128 stands for zero in the data rows.
Here are some numbered points:
[150 153 150 158 144 148 148 164 192 165 165 155 156 157 160 163 160 168
 153 166 158] 0
[163 149 151 144 142 153 150 153 170 156 160 156 146 148 166 164 156 179
 155 179 159] 1
[156 174 194 145 184 153 255 140 180 141 135 142 149 145 133 140 154 141
 154 194 163] 2
[155 173 171 148 161 145 160 150 165 153 155 150 147 150 140 148 152 152
 177 162 170] 3
[150 154 154 170 159 160 141 176 155 153 163 155 165 171 173 155 156 154
 146 152 151] 4
[160 159 148 156 153 155 160 152 167 154 157 158 149 163 160 159 156 157
 162 169 159] 5
[152 166 153 145 162 150 146 158 143 147 147 163 170 155 162 154 171 154
 150 153 153] 6
[154 140 184 166 179 156 156 159 175 163 168 158 164 159 160 151 158 152
 145 162 162] 7
[154 158 152 152 152 154 170 156 154 155 154 154 156 186 162 155 151 153
 157 162 165] 8
[153 150 156 197 166 159 164 174 161 171 140 154 173 169 161 161 168 157
 155 149 156] 9
Which two points above are nearest to each new point by angle? Their numbers follow each, nearest first.
[147 169 153 144 163 152 162 171 145 153 161 166 168 149 162 158 167 155
 148 165 161] 6 5
[155 168 192 192 252 140 255 141 164 170 174 148 162 140 137 142 161 143
 145 174 157] 2 7
[167 157 162 150 145 165 177 150 162 156 169 149 145 151 158 163 153 156
 150 145 157] 5 8
[151 149 166 153 157 169 158 150 175 149 167 153 182 172 151 161 158 155
 142 141 151] 7 4
[150 159 139 197 135 165 133 186 146 169 149 190 160 168 208 197 153 187
 149 150 165] 4 9
[156 147 148 166 148 170 144 151 146 164 161 158 159 147 165 163 150 161
 164 160 158] 5 4
[158 141 189 166 186 160 145 166 173 164 146 160 171 178 155 156 165 159
 148 155 152] 7 9
[164 157 160 186 165 151 158 157 174 163 150 158 148 160 155 153 156 156
 163 169 154] 5 9
[152 159 158 147 163 161 138 172 149 138 180 156 160 172 175 146 149 147
 137 160 147] 4 6
[157 168 144 168 152 158 152 158 155 148 145 162 159 159 162 158 164 152
 157 163 156] 5 6
[169 164 154 142 179 154 163 146 149 159 174 153 150 146 159 152 152 151
 164 172 151] 5 3
[156 160 160 156 156 165 168 152 157 159 162 152 162 180 159 154 153 149
 145 158 168] 8 5
[159 175 161 173 184 156 187 150 158 165 164 151 157 150 159 150 174 147
 154 166 157] 5 7
[159 160 159 143 159 155 180 151 154 162 164 156 151 192 161 153 146 151
 150 165 174] 8 5
[157 154 191 143 161 149 175 157 150 210 144 155 159 139 147 149 149 151
 150 148 153] 7 3
[148 157 172 145 185 147 191 148 166 160 175 163 172 142 149 153 160 153
 157 159 147] 7 3
